128 stands for zero in the data rows.
Some points:
[ 91 148 125 125 142  99  77 117 159 103  43  27 119 119 119 128  47 143
 181 150  91  83 160  96 146 173  55 140  51 121 115  78]
[ 84 166 126 130 112 177 134 178  95 103 141 167 150  92 141 143 133 104
  77  73 112  86 147 141 107 164 117 107 168 126  98 108]
[114  69 120 117  89 159 131 159 199 134 101 148 104  79 111 169 126 154
 206 119 121 127  92  95 125  90 129 215  75 158  70 153]
[143  85 135 175 163 148 170 123 125 116  95 193 164  94 100 145 120 157
  93 139 106 148 100 121  96 145 155 124 104 137 127 106]
[125 131 125 128 136 102 124 135 110 134 101  83  86  74 101 143 140 137
 152 130  99 114 125 105 121 130 105 166 128 108  76 173]
[142 129 182 107 150 112  76  83 152 116 105 117 151  97 107 116 144 143
 138 143 133 159 171 139 183 104 137  83 182 155 118 125]
[143  76 117 113 213 125 124 114 149  90  67  97 168 136 138 143  72 141
 174 151 117 126 176  90 117 111 121 124 111  89 139  90]
[166 170 117 106 163 130 158 186 118 139  53 127 108 134 125 112 130 139
 195 194 121 131 177 153 160 108 174 107  79  78 173  65]
[106 108 114 169 142 128 143 161 147 166 101 156 142 156  66 173  79  95
 147 101 108 146 132 170 104 141 137  91 161 126 116 124]
[139 151 138 137 111 145 103 126 149 151 205  83 130 133 153 144 144 117
 141 184  93 156 143 150 125 186 135 126 172 175 140 101]
[187 132  95 131 152 132 110 124 187 115 162 161 135 120 135 121 100 152
 131 103 156 122 122 137  86 143 168 106 116 196 124 137]
[170 128  81 144 184 129 114 128 120 139  99 159 101 147 119 165 137  86
 130 127 148  81 153 154 140 132 112  93 151 110 122 172]
[141 142 161  96 158 142 119  95 130 101 138 181 117 149 121 116 136 123
 163  82 153 121 127  53 134 124 135 127 149 154  90 114]
[198 127 137 128  99 126 169 151  62 176  78 162 170 127 167 121  84 152
 169 131 138 112 120 146 136 126 138  71 155  88 154 115]
[ 59  84  99 154 132  94 137 117 148 111 140  82 153 109  95 100 130 118
 145 124 160  38 117 131 128 149 112  86 127 138 119 113]
[175 140 109 144 153 141 148  83  96  77 108 118  94 179 134  92 137 121
 125 134 120  90  67 115 142 117 103 108 105  99  69 110]
[118 101  69  82  98 171 132 144  80 101 158 121 110 161 122  98 171 126
 128 170 139 153  58 148 112 108 115 132 129 110 130 159]
[114 166 145 139 136 165  99  92 151 151 165 106 129  76 110 106  97 123
 114 143 113 120  94 160 112 137 135  71 114 135 145 119]
[125 121  89 153 136 144 106 117 144  91 134 114 120 135 137 162 146 127
 144 100 140 129 130 127 129 125 161 105 125 153 127  86]
[109 130 118 128 109 114 129 106 122 103 114 135 122 123  95 149 147 126
  99 112 138 131 104 138  30  81 107 131 154 155 142 157]
[ 83 103  97 114 148  78 134 104  87 158 100 156 147 171 126 123 157 150
  80 106 180  82 160 116 131  68 119 164 185 117 112 121]
[ 90 161 186 171 109 119 123 136 121 129 137 120 132 123 109 150 132 174
 138 185 180 146 130  88  96 171 155  97 174 153 160 163]
[147 108 193 132  92 118  95 118 164 157 144 129  76 106 159 164  96 134
  93  95 203 153 144 125 117 139  96 123 149  84  98 114]
[105  27 130  62 105 118 108 118 152 173 109  75 143  21 124 125 156 118
 142 135 137 124 150  96 106 107 164 137 113 147 157 146]
[131 118  69 156 152 105 122 110 151 164 144 143 144 114 127 176 149 163
  89 120 164 133 123 121 132 134  78 130 137  86  94  79]
[187 151 112 110  72 133  71 126 150 126 132 112 105 127 150 110 126 161
  97 163 147 109  70 110 150 120 132 144 205 106 102  78]
[138 117 161 142 152 111 152 111 123 109 123 222 102  89 147 179 123 177
  57 147 130 115 127 125 105 157 116 164 115 106 135  91]
[142 185 133 163 100 132 187 152 172 103 149 169 111 162 152  74 137 132
 147  24 130 173 148 140 125  89 156 124  90  77 212 139]
[ 62 107 141 121  89 131 133 122  89  58 144 186 154  89  61  97 108  58
 127 189 111 174  56 159 170 179 197 124 116 143 173 193]
[152 140 159 150 129  68 125 208 122 134 174 128  99 127 117 191 151 211
 111 190 205 165  84 138 112 202  82 188 142 113 152 109]
[100 180 109  81 188 125 100 136 155 140  40 119 169 109  92 117 129 156
 113 149  87  89 144  74 102 145 109 107 132 128 137 100]
[106  82  94 164 123  91 150 150 126 138  99 116 155  99 135 119 196 145
 184 140  97 104 150 180 152 102 134 124 103 149  84 148]
[134 233 117  72 113 133 137 173 204  74 137  99 175 147  96 115  82 113
  85  95  54 181 172 132 172 118 125 166 109  72 121 141]
[172 144 156 164  62  87 127 122 143 158 131 101 174 164 146  84 104 167
  99 202 213 147 113 123 157 221 131 175  84 123 150 137]
[146 166 132  86  98 134 166 115 150  59 121 126  42 151 121  98  58  83
 119  70  56 172 192  91 135 127 107 187  56  13 192 155]
[114 160 137 153 148  87 154 149 155 139 113 136  85 136 116 117 130 133
 142  71 106 112 152 113 157 160  66  91 133 165 131  86]
[106 112 155 163 222 167 141 191 125 142 166 131 137 108 158 107 134  83
  47 131 109 130  99 171 104 109 117 136 109 183 116 112]
[121 125 111 119 158 155  90 150 113 131 226  57  93 150 146 149 171 143
 120 184 165 117 134  76  93  79 111 122 142 201 134 165]
[137 136 144 159 124 161 104 150 115 144 163 154 163 140 127 174  70 136
 160  68 143 109 112 156 172 155 102 167 108 126 141 138]
[152  81 123 140  62 122 124 111  99  80 124 126 131 123 123  99  78 129
 101 117 130 127 172  68 125 111 141 127 208 150 141 139]
[ 66 197 140 113 140 184 139 122 138 147 115  70 153 154 141 144 125 132
 108 164 117 141  74  96 174  95 137  97 120 179 110 128]
[167 158 217  80 146 151  93 103 157 105  80 134 133 147  99 166 156 139
 103 161 107 115  98 116 132 108 148 134 102 126 125 112]
[107 114 141 127 112 145 159 118 144 175 133 165 102  62 135  99 158 108
 133 111  88 129 118 123  76 147 118 143 127 169 113 146]
[143 138 155 163 130 152 119 187  78 108 128 170 138 162 118 143 134 133
 168 119 162 162 170 160 159 105 116 116 136 176  81  88]
[ 94 145 110 114 146 103 119 137 156 105 107  72 150  90 114 106 115 150
 132 122  51 143 137  67 125 146 114 127  48  70  99  61]
[109 131 106 182 154 167 104 167  94 120 115 109 100 164 130 139 171 168
 107 141 128 133 143 160 162 139 128 116 137  95 119 121]
[117  84 133 129 168 137 120 118 135 131 144  89 151 154 187 137 100 129
 191 108 135 133  77 137 112 139 128  95 174 114 120 142]
[135 116  83  82 141 119 131 157 178 211 139 148 132 154 112 118 136 138
  79  98 140  86 158 144 142 179 136 106 163 126  87 169]
[102 132 152 134 124 118  85 122 112 160 145 144 112 132 150 119  76 157
 187 166  90  91  94 139 126 132 122 122 157 142 128 101]
[167 111 177  65 120  79 173  79  75   5 108 108 174 179 118  89 158  78
  80 153  93 131  27  97 222 111 133 144  27 153  97 201]
[124 145 157 143 126 152  91 139 121 157 122  70 159 138 144 182 170 102
 149 133 116 160 106 110  95 161 114 126 133 135 149 102]
[167 149 119 154 121 119 185 154 116 151 135 174 127 115 159 117 135 106
 156 180 154  91 145 168 101  84 211 124 133 107 125 122]
[111 126  62 123 141  92 164  95  60 150 117 154  57 146 205 169  97 121
 107 183 103 107 115 188 119  90 227  92 156 135 191 111]
[110 125 101 103 166 118 191 103 155 134 122 152 129  84 114  95 152 146
 157  87 139 155 149 164 173 113  87 106 214 109 135 153]
[112  98 160 120 102 136 149 167 127 124 104 118 110 135 155 111 133  47
 135 179 151 138 176  96 123 143 150 137 160 115 132 164]
[132 117  94  89 147 113  87 120 126 158 135 131  98 169 122 142 126 125
 133  87 139  72 158 113 133 144 189 133 113 147 103 140]
[ 99 147 107 133  81 114 149  67 143  94 160 133 145 100 164 132 132 126
 120  95 116  95 156 127 102  73 117 131 136 121 113 175]
[119  98 106 146 169 161 126  94  88 137 212  64 125 160  99 135 108 137
 133 143 122 114 155 106 113 152 149 140 137 127 129 146]
[117 151  97 163 122 189  98  66 136  96 151 139 115 103 154 122 166 157
 160  87 120 104 178 170 115 143 131 172 163 144 109 146]
[152 160 100 167 113 107 122  96 115 156 100 117 146 112  96  80 151  97
  91 131 120 163  43 141 138 140 148 161 109 109  87 163]
[120 127 145 141 103 152 163 161  92 156 122 149 132 138 121  99 120  55
 159 103 147 193 119  83 194 125  84 101 159 151 138 157]
[119  79 119 138  30 138 189 167 142 142 160 124 106  95  96 155 140 116
 117  52 116 210 130 105  95  57 159 169  40 107 183 157]
[162 131 140 165 158  77  37 182 115 120 183 211 133  92 164 114 127 169
 117 180 200 195 114 126 119 198  54 140  80 151 184 151]
[159 122 128 137 124 127 115  95  71 110 191 123 110 120 120 136 166 101
  99 161 113 130 139 116  74 166 128 139 105 132  79 123]
[111  88 165  87  95 104 115 137 160 142 160 180 105 182 115  95  77 135
 155  98 140 171 167 163 113  87 127  82 114  97 106 160]
[182 150 141  86 119 126 180 133  53 194 103 113 135  88 144 169 142 143
 138 119 158  96 137 206  96 126 180 104 126 167 177 104]
[113 162 100 118  66 150  68 113 141 162 156 137 137 141 160 157 141 116
 122 124 170 135 119 143 154 130 120 128 146 140 125 137]
[212  87 210 118 128 145 115  80 179  82  96 128 152 210 134 143 132 167
  91 142  66 113 106  83 178  94 100 117  57 126 187 126]
[113  88 123 126 119 127 134 107 105 163 168 118 146 123 100 116 155 107
 101  82  80  81 126 110 154  96 150 153 186 108 109 142]
[ 90  71 112 135 125 133 123 102 152  92  61  81 144 148 122  90 135 106
 138 123 130  94 127 120 107 122  98 185 105 192 156  91]
[144 138 135 141 126 115 177 116 124 138  96 100 135 142 149 118 183  56
 141  87 145 142 119 198 146  84 116 105 174 152 151  93]
[110 167 126  64 147 109 164 135  76 140 185 173 122 155 146 112  89 117
 155  91 132 145 123 190 127 117 164 132 114  91 146 132]
[ 86 155 122 132 110 123 119 114 118 148 108 104 122 158 129  78 133 110
  79 140 101 138 195 109 102 112  72 155 128  79 112 121]
Along one direction, these points spread out more than along any other. Take the direction at right angles to it along which they spread out most. Then take the direction at right angles to both along which they spread out most. Go by this last direction. How far along it is each point below, from 0 to 99? The average is 50, and the first point in the table lies past the average. One standard deviation of the points above along it is 16.
[119  98 106 146 169 161 126  94  88 137 212  64 125 160  99 135 108 137
 133 143 122 114 155 106 113 152 149 140 137 127 129 146] 55
[102 132 152 134 124 118  85 122 112 160 145 144 112 132 150 119  76 157
 187 166  90  91  94 139 126 132 122 122 157 142 128 101] 54
[110 167 126  64 147 109 164 135  76 140 185 173 122 155 146 112  89 117
 155  91 132 145 123 190 127 117 164 132 114  91 146 132] 43
[182 150 141  86 119 126 180 133  53 194 103 113 135  88 144 169 142 143
 138 119 158  96 137 206  96 126 180 104 126 167 177 104] 54
[159 122 128 137 124 127 115  95  71 110 191 123 110 120 120 136 166 101
  99 161 113 130 139 116  74 166 128 139 105 132  79 123] 38
[141 142 161  96 158 142 119  95 130 101 138 181 117 149 121 116 136 123
 163  82 153 121 127  53 134 124 135 127 149 154  90 114] 54
[146 166 132  86  98 134 166 115 150  59 121 126  42 151 121  98  58  83
 119  70  56 172 192  91 135 127 107 187  56  13 192 155] 40
[ 59  84  99 154 132  94 137 117 148 111 140  82 153 109  95 100 130 118
 145 124 160  38 117 131 128 149 112  86 127 138 119 113] 73
[112  98 160 120 102 136 149 167 127 124 104 118 110 135 155 111 133  47
 135 179 151 138 176  96 123 143 150 137 160 115 132 164] 47
[198 127 137 128  99 126 169 151  62 176  78 162 170 127 167 121  84 152
 169 131 138 112 120 146 136 126 138  71 155  88 154 115] 49
[119  79 119 138  30 138 189 167 142 142 160 124 106  95  96 155 140 116
 117  52 116 210 130 105  95  57 159 169  40 107 183 157] 32
[117  84 133 129 168 137 120 118 135 131 144  89 151 154 187 137 100 129
 191 108 135 133  77 137 112 139 128  95 174 114 120 142] 59
